In the rows, zero is written as 128.
Named turns come first, each shown by rows before and after it. Which turns, in which order, take the first row of each pair that follows to the second? Write the first one first, as in the answered first pair.
V (before -> after):
[119 112 112 144 117 131 161 114 132 119 161 113  99 129 127 115 142 155
 136 136 148 123 121 108 142 165 130 158 124 143 141  96 115  93 103 127
 108 141 125 136  89 169] -> [121 116 108 101 131 166 117 124 124 114 145 156 106 136 144 127 136 167
 132 126 145 116 100  87 118 141 145 138 142 112 131 124 123  79 105 111
 154 109 120 147 114 144]
[158 152  91  81 152 144  91 154  74 142 103 190 165 153 125 193 149 130
 130 114 124 180 122  98 110 115 128  55 130 127 115 166 123 138 160 149
 182  73  97 150 125  72] -> [152 128 104 150 135  99 159 143 103 151 123 113 144 144 100 169 164 102
 138 148 109 186 189 129 149 172 105  82  77 186 141 132  94 210 151 171
  70 142 105 134  89 120]
[182 146 127 102 136 138 159 151  65 114 146  96 141 144 155 114 152 155
  72 117 160 131  70 111  84 136 110 153 181 114 108  91 162 100 154 153
 170 116 121 118 129 117] -> [138 110 127  50 148 164 101 145 141 156  95 169 130 152  98 153 117 132
 140 153 116 151 161 103  89 124 125  83 148 119 118 166 140 160 149 166
 143 126 115 199 144  94]
Y (before -> after):
[104 133 112 183 118 102 167 117 135 121 148  63 122 127 130 122 144 125
 128 117 128 121 146 133 148 138 102 163 113 167 145  88 109 118 117 137
  72 158 136  93  97 160] -> [150 138 116  80 144 159 129 149 140 151  91 141 159 166 133 142 124 152
 160 161 127 161 145 113  92 132 120  79 138 127 117 158 144 162 137 189
 132 117 104 148 139 100]
[115 118 129 123 151 133 141 108 141  94 110 111 140 120 129 147 122 112
 140 103 151 128 124  90 137 142  95 124 114 155 108 121 120 107 142 116
 117 105 141 122 135 134] -> [120 119 127 117 150 137 143 114 142  96 104 112 144 126 125 149 121 115
 150 117 145 132 133  94 134 143  97 111 109 149 100 128 121 127 143 125
 117 107 141 128 130 126]
[157 143  97 131 148  75 158 138 118 108 134 147 158 142 145 158 131 167
  96 135 105 144 110 120 104 163 113 110 101 123 136 127  91 119 106 106
 166  64 165 134 138 122] -> [149 140  98 147 143  68 173 135 127 113 138 129 147 143 143 152 138 159
  95 139  97 143 126 126 116 171 109 118  90 145 150 120  80 126 100 102
 138  88 171 128 129 135]
D (before -> after):
[170 164 139 130 126  97 163 141 109 131 152  90 132 123 138 112 144 131
 114 135 146 157 115 138 108 160 119 129 144 133 135 100 143 133 131 156
 118 132 126 102 121 136] -> [150 148 131 145 125  99 162 140 141 144 153  91 119 115 122 120 145 119
 136 144 130 153 145 154 121 162 125 130 120 147 145 110 126 153 123 153
  90 156 124 114 116 145]
[116 123 124 117  64 164  44 148 140 110 126 155 131 138 138 157 124 120
 163 113 115 108 168 138 107 109 115 157 135 129 150 146 153 109 110 120
 121  79 118 138 174 105] -> [142 131 132 117  72 157  58 148 117 103 133 142 140 135 155 147 137 123
 141 108 135 101 136 137 104 112 111 170 152 121 151 135 163  89 115 111
 140  67 121 123 175 105]
[137 154 160 154 132 112 150 116 107 126 148 116 145 139 153 111 154 117
 104 120 126 126 109 122 126 113 117 192 159 141 128 109 151 114 136 109
 133 139 143 123 134 123] -> [116 139 152 164 125 109 156 102 130 140 140 107 133 140 135 116 154 107
 118 129 110 127 144 131 143 119 111 185 140 150 139 114 140 133 129 107
  99 157 143 135 124 137]
Z (before -> after):
[158 145 135 142 130 117 156 134 113 120 135  99 132 135 154 113 142 129
 105 135 134 127 106 141 145 135 122 147 136 126 135 107 126 124 130 118
 120 125 128 103 121 135] -> [139 143 135 113 137 140 110 133 123 122 119 143 139 145 155 128 128 137
 112 131 121 123 104 130 127 113 132 116 145 115 130 138 137 107 139 108
 151 100 125 127 141 107]
[106 118 123 142 126 110 134 151 159 140 144 106 105 128 134 162 145 155
 121 150 126 132 150 128 208 145 143 140 114 197 144 140 102 166  80 149
 106 151 156 137  58 149] -> [143 142 132 140 123 108 140 158 107 122 160  92 125 135 170 153 166 180
  85 129 158 131  93 119 175 140 144 173 142 174 128 117 123 123  97 144
 157 129 160 101  67 139]
[ 82 128 104 196 105 119 170 120  96 126 155 161 108  73  86 153 111 109
 165  66 119 124 146 169 129 101 165 139  95 139 181 173  65  93 123 105
  95 169 187 129  91 107] -> [109 143 107 200  98 111 182 128  60 115 170 132 112  79 110 139 130 126
 133  53 143 120 106 168 125 114 155 169 109 126 168 150  82  78 125 111
 120 151 192  96  93 110]
[129 116 120 100 126 142  97 127 121 135 119 150 137 126 120 152 113 137
 132 132 118 137 127 121 128 109 134  97 139 104 121 143 143 134 131 125
 151 117 124 146 124 113] -> [121 122 118 132 122 123 127 124 135 145 122 127 121 124 103 142 121 120
 136 145 111 139 153 137 146 128 122 107 120 134 136 128 129 161 131 138
 107 145 128 139 106 133]
Now pairs of rows:
(2 to 3 turns a pair)
[123 111 113  97 152 145  60 155 116 120 139 203 120 129 110 163 137 102
 161 130  95 110 184 111 178  88 143  95  90 105 108 179 137 144 131  86
 149 132 117 171 177 162] -> [142 112 127 137 146 113 110 149 129 121 156 147 116 130  93 145 152  84
 170 160  89 122 219 137 186 133 121 105  63 132 135 149 128 199 122 118
  81 181 121 154 150 186]	D, V
[156 140 139 103 117 108 157 154  99 156 137 119 142 156 136 132 120 143
 155 128 156 107 109 145 110 154 140  96 163 124 106 148 147 157 141 163
 148 117 119 129 125 100] -> [119 135 124 159  95  82 166 136 108 136 158  91 118 131 132 117 133 123
 139 101 148  85 121 159 151 147 142 136 136 148 121 114 126 130 129 129
 108 145 142 111 106 138]	Y, D
[ 87  91 124 130 122 142 105 126 163 148 116 145 129 139 125 158 144  92
 136 146  92 149 167 110 149 122 136 107 123 114 154 125 100 141  98 101
 100 135 122 154 109 118] -> [ 79  89 119 153 115 130 101 118 156 137 128 139 121 130 137 157 156  86
 124 118  98 134 148 116 158 114 134 128 126 119 156 109 101 113  95  74
 114 132 137 139  98 135]	Y, Y
[164 132 131  95 152 135 133 147 143 130 103 124 144 152 123 120 115 155
 145 156 118 152 119 126 100 157 128  87 151 126 111 148 130 164 135 161
 130 122 106 153 154 116] -> [138 130 126 163 126  99 173 127 147 119 135  70 120 126 123 101 136 127
 125 132 128 131 121 146 131 170 117 139 133 148 139 104 111 146 119 135
  91 163 120 112 121 159]	Z, Y, Y
[ 96 145  94 142 146  86 156 132 125 145 168 106 101 114 121  96 117  88
 148 169 126 164 153 134 152 155 124 146  91 164 125  89  67 136 108 177
  48 155 183  99  77 148] -> [ 73 128  86  98 160 115  91 131 152 167 133 174  98 122 110 125  85  87
 173 174 106 166 174 121 144 119 143 103  95 139 117 137  69 140 100 169
  78 133 169 149 101 126]	Z, Z, Z
